Here is a table of points, one per row:
(-39, -80, 39, -116, -24, -10, 28, 84, 26, -68, 8, 88, 54, 39, -21, 19,
 -61, -78, 22, 40, -5, 8, 57, 3, 22, -23, 43, 42, 48, -45, -48, -53)
(9, -60, 2, -1, 93, -10, -115, 15, 77, 30, -40, 38, -10, -100, 22, 6,
 34, -63, 1, 6, -83, 5, -63, 32, -38, 29, 33, 29, 1, -14, 72, -20)
(-13, 26, 36, 49, 35, -43, 8, 101, 47, 28, 57, 4, -66, -41, 18, 7,
 -65, -19, 6, -33, -7, -66, 77, -126, -31, -12, -14, -48, 31, 12, -13, -12)
(22, 43, -52, -5, 62, -74, 25, 5, -2, 5, -39, -61, -35, -10, 9, 49, 13, -50, -30,
 85, 36, -3, 20, 9, 53, 3, -25, 22, -56, -2, -27, -33)
(-34, 20, -54, -59, -4, -68, 82, 18, 8, 42, -7, 31, -24, -21, 22, -26, 37, -21, -43,
 -35, 54, 30, -72, -29, 50, -94, 107, 8, 35, -39, 58, -10)
(-66, -33, 65, -15, 40, 0, 78, 5, 3, -50, 18, -5, -23, -27, 8, -15, 0, -56, -64,
 73, 16, -46, -53, 36, 96, -19, -47, -32, -5, 42, 29, 29)
(-36, 54, -9, -39, -1, -26, -64, 5, 32, 43, 83, 0, 98, -66, -52, -7, -9, -14, -46,
 34, 61, -22, -70, -25, -25, -57, -73, 9, 17, 17, -34, 89)
(47, -52, -6, -5, 35, 12, -52, 0, -3, 10, 83, -52, 43, 48, 10, 73,
 -28, -18, -86, 20, 42, -14, -20, -60, -4, 20, 45, -38, 19, 0, 1, -124)
(-16, 43, 18, 34, 8, 41, 30, 90, 78, 31, -10, -37, 33, 68, -35, -76, -68, 52, -29,
 5, -48, 37, -63, -21, 21, 29, 61, 22, -62, -32, -63, -15)
(-1, 0, -28, 52, 67, 94, 4, -33, -64, 6, 29, 1, 16, -45, 29, 17,
 -18, -11, 8, -48, -2, -81, -25, 53, 13, 4, 3, 30, 31, -12, -110, 19)
(-67, 76, 26, 74, 5, -76, 27, -36, -43, 36, 58, 11, -12, 6, 31, 5, -55, 51, 24,
 -28, 8, -40, -20, 54, -13, 18, 13, 65, -7, -68, 21, -67)
(30, -18, 40, -24, -3, -78, 24, 21, -6, -24, 43, -72, 45, -13, 45, 13, 17, 44, -26,
 -70, -37, -52, 12, 91, -13, 18, 74, -67, -14, -36, -1, 54)
(-67, 39, -14, -8, -66, 22, 31, 32, 5, 24, -12, -36, -22, 57, 25, 8, 13, -18, -31,
 -17, -27, -49, 8, 74, -19, 37, 32, -10, 23, 69, 56, -82)
(5, 46, 57, -35, 11, -69, -9, 22, -61, 23, -1, -45, -44, -38, -44, 0, 35, 5, -35,
 43, -36, 79, 60, 25, 62, -17, -15, -19, 8, 30, -59, 2)
(20, 42, -3, -33, 2, 4, 14, 61, -36, 25, -27, -25, -19, -63, 27, -6, -13, -29, 8,
 17, -41, 10, 20, 18, 91, -3, -49, -33, -9, 24, -25, -1)
(20, 80, 15, 3, -44, -32, 5, 27, -55, 28, -31, -5, -17, -22, 4, 18, -11, -64, -25,
 52, -6, 67, 13, 43, 51, 25, -63, 2, -10, 26, -44, -37)
(-25, 75, -86, -36, 7, 22, -37, 96, -25, -13, -21, 66, 32, 2, -8, 2, 53, 34, -26,
 -19, 28, -14, 34, 58, 44, 14, 4, -81, -9, -16, -3, -67)
(-17, 32, 5, -42, 13, -12, -4, 2, -29, 36, -73, -72, 107, -47, 10, -67, -24, 43, 34,
 24, -7, -92, 41, 22, 30, 20, 44, 19, 37, -6, 54, -45)
(-8, -21, 41, 12, -22, 26, -4, -47, 86, 33, 12, -40, -80, -48, 3, -46, -1, 28, 32,
 -23, 36, -5, -50, 49, 7, 56, 29, -61, 57, -13, -85, -39)
(15, 20, -50, 93, -10, -81, 22, -69, 56, -36, 21, 46, 39, -1, -33, 6, 46, -47, 14,
 -12, -55, -31, 10, -2, 8, 47, 60, -11, 12, 22, -84, 11)
(50, 25, -65, 9, -26, 2, -62, -31, 22, 35, 28, 17, -33, 56, -56, -15, -49, -30, 32,
 7, -1, -42, -37, 37, 9, -23, 80, -31, -7, 55, -21, 45)
(47, 43, 90, -17, 3, 20, 45, -67, 35, -23, -4, 40, 0, 27, -44, -27, 35, -23, -12,
 -35, 32, 15, -9, -31, -20, 42, -87, 0, -3, -70, 47, -3)
(-25, 3, -8, -33, 30, 49, 21, -59, 8, 35, 32, -36, 49, 62, 2, -53, 24, -82, 38,
 -27, 7, 30, 63, -16, -45, -4, -53, -4, -31, -6, 45, 25)
(66, -17, 1, -11, -67, 43, 14, -19, 11, -55, 12, 26, -24, -50, -31, 2, 55, 38, 76,
 44, -9, -63, 1, -27, -10, -45, -8, 46, -68, 40, 25, -50)
(42, -42, -31, 107, -19, 22, 66, 16, 4, -19, -33, -25, 23, -72, -97, 51, -25, 15, 3,
 -23, 37, 59, 8, 40, -66, -31, -39, -16, 6, 25, 69, -4)
(6, -52, -39, 33, -69, 61, -2, -30, -3, -25, 66, -13, 7, -78, 44, -46, -16, 26, -12,
 4, -18, 108, 76, -23, -10, -19, 32, 34, -12, -30, 4, -2)
(-30, -38, 25, -12, 26, 26, 3, -48, -37, 43, -67, 17, 10, 34, -17, 53, 11, 7, 54,
 -15, 45, 40, 11, -58, -7, 61, 24, -33, -13, -31, -5, 18)
(-17, -30, 3, -24, 1, -13, 24, 54, -48, 4, 13, 11, -22, 2, -2, 3,
 64, 7, 48, -23, 30, 17, -31, -20, -94, 58, 3, 39, -101, 30, -12, 58)
(-59, -23, -38, -44, 35, 29, 0, -33, -23, -46, -30, -44, -18, 63, -31, -16, 51, 53, 30,
 -7, 39, 23, 23, -73, 3, 89, 8, 5, 25, 25, 6, 28)
(33, 33, -28, -103, 0, 19, 31, -53, -35, -13, -30, 23, -18, 19, 38, 41,
 -54, 22, 15, -21, -14, 34, -26, -59, -45, 108, 1, -8, 11, 11, 33, 45)
(-11, -32, 22, -12, 14, 48, 23, -19, -33, 46, 6, 5, -5, 51, -4, 95, 40, 12, 91,
 -31, -82, 15, -34, -23, -1, -74, -34, -21, -31, -15, 4, -2)
(46, -26, -63, -6, 76, 8, 25, -1, -9, -44, -17, -9, -60, 56, 2, -42,
 -20, 43, 36, 59, -24, 35, -8, 34, -101, -90, -31, 15, 41, -22, -24, 9)
(4, -106, -12, -5, -68, -55, -33, -14, 52, 42, -59, 27, 2, 25, 75, 7,
 -43, 48, -9, 10, 75, -6, 28, 17, 24, -47, -89, 16, -43, 8, -3, 29)
(-13, -95, -17, 38, -56, -40, -42, 36, -30, -34, 50, 4, -26, 26, -30, -28, -10, 7, 23,
 34, 20, -12, -7, 8, 70, 43, -75, 5, 34, -83, 103, 85)
(32, -50, -28, -2, -39, 20, 8, 38, 25, 63, -30, 7, -3, 26, 6, 24,
 42, 45, -127, -24, -42, -48, 4, -52, -24, -11, -75, 86, 74, -27, -18, 10)
(30, -69, 4, -4, 17, 3, -17, -60, -10, 37, 20, 82, -32, -3, -59, -53, -44, 48, -42,
 -52, 6, 11, 79, 2, 50, -24, -21, 26, -36, 63, 57, 24)
(28, 7, 0, -13, 20, 21, -6, -20, 22, -60, 15, -4, 28, 27, 44, -40, 74, -17, 43,
 -54, 6, 58, -4, -45, -6, -23, -66, -2, -24, -23, -5, -16)
(22, 59, 70, 44, -29, 95, -49, -17, -2, -31, -38, 29, -36, -2, 17, 15, 23, -22, -66,
 62, 16, -46, 49, 5, -58, -59, 93, 1, -43, -60, 6, 61)
(-21, 61, 12, 10, -29, 4, -102, -25, 50, -79, 1, -58, -25, 3, 0, 64,
 -42, -6, 35, -64, 1, 22, -23, 46, 18, -41, 29, 69, 37, 38, -11, 13)
(55, -4, 71, 101, -14, -7, -41, 10, -92, -37, -55, 14, 25, 36, 34, -67, -2, -22, 27,
 -21, 11, 7, -59, -30, -35, -30, 48, 0, 45, 76, -9, -13)
(-64, 24, -10, 47, -8, 2, 0, -60, -2, -49, -28, 54, 45, 13, 38, 51, -7, 62, 10,
 65, -59, 23, -20, -35, -56, 26, 0, -76, -6, 38, 14, 40)
Along one direction, these points spread out more than along any other. Take the direction at right angles to it along which they spread out most. Go by this last direction. How far along it is each point below, from 0 to 99? 50 is the average, and the first point above lies past it. One standard deviation of the points above along it is 16.
(-66, -33, 65, -15, 40, 0, 78, 5, 3, -50, 18, -5, -23, -27, 8, -15, 0, -56, -64,
 73, 16, -46, -53, 36, 96, -19, -47, -32, -5, 42, 29, 29) 77
(20, 80, 15, 3, -44, -32, 5, 27, -55, 28, -31, -5, -17, -22, 4, 18, -11, -64, -25,
 52, -6, 67, 13, 43, 51, 25, -63, 2, -10, 26, -44, -37) 68
(9, -60, 2, -1, 93, -10, -115, 15, 77, 30, -40, 38, -10, -100, 22, 6,
 34, -63, 1, 6, -83, 5, -63, 32, -38, 29, 33, 29, 1, -14, 72, -20) 41
(32, -50, -28, -2, -39, 20, 8, 38, 25, 63, -30, 7, -3, 26, 6, 24,
 42, 45, -127, -24, -42, -48, 4, -52, -24, -11, -75, 86, 74, -27, -18, 10) 67
(-13, 26, 36, 49, 35, -43, 8, 101, 47, 28, 57, 4, -66, -41, 18, 7,
 -65, -19, 6, -33, -7, -66, 77, -126, -31, -12, -14, -48, 31, 12, -13, -12) 52
(47, 43, 90, -17, 3, 20, 45, -67, 35, -23, -4, 40, 0, 27, -44, -27, 35, -23, -12,
 -35, 32, 15, -9, -31, -20, 42, -87, 0, -3, -70, 47, -3) 60
(-59, -23, -38, -44, 35, 29, 0, -33, -23, -46, -30, -44, -18, 63, -31, -16, 51, 53, 30,
 -7, 39, 23, 23, -73, 3, 89, 8, 5, 25, 25, 6, 28) 50
(50, 25, -65, 9, -26, 2, -62, -31, 22, 35, 28, 17, -33, 56, -56, -15, -49, -30, 32,
 7, -1, -42, -37, 37, 9, -23, 80, -31, -7, 55, -21, 45) 27
(-17, -30, 3, -24, 1, -13, 24, 54, -48, 4, 13, 11, -22, 2, -2, 3,
 64, 7, 48, -23, 30, 17, -31, -20, -94, 58, 3, 39, -101, 30, -12, 58) 48
(22, 59, 70, 44, -29, 95, -49, -17, -2, -31, -38, 29, -36, -2, 17, 15, 23, -22, -66,
 62, 16, -46, 49, 5, -58, -59, 93, 1, -43, -60, 6, 61) 30
(5, 46, 57, -35, 11, -69, -9, 22, -61, 23, -1, -45, -44, -38, -44, 0, 35, 5, -35,
 43, -36, 79, 60, 25, 62, -17, -15, -19, 8, 30, -59, 2) 70
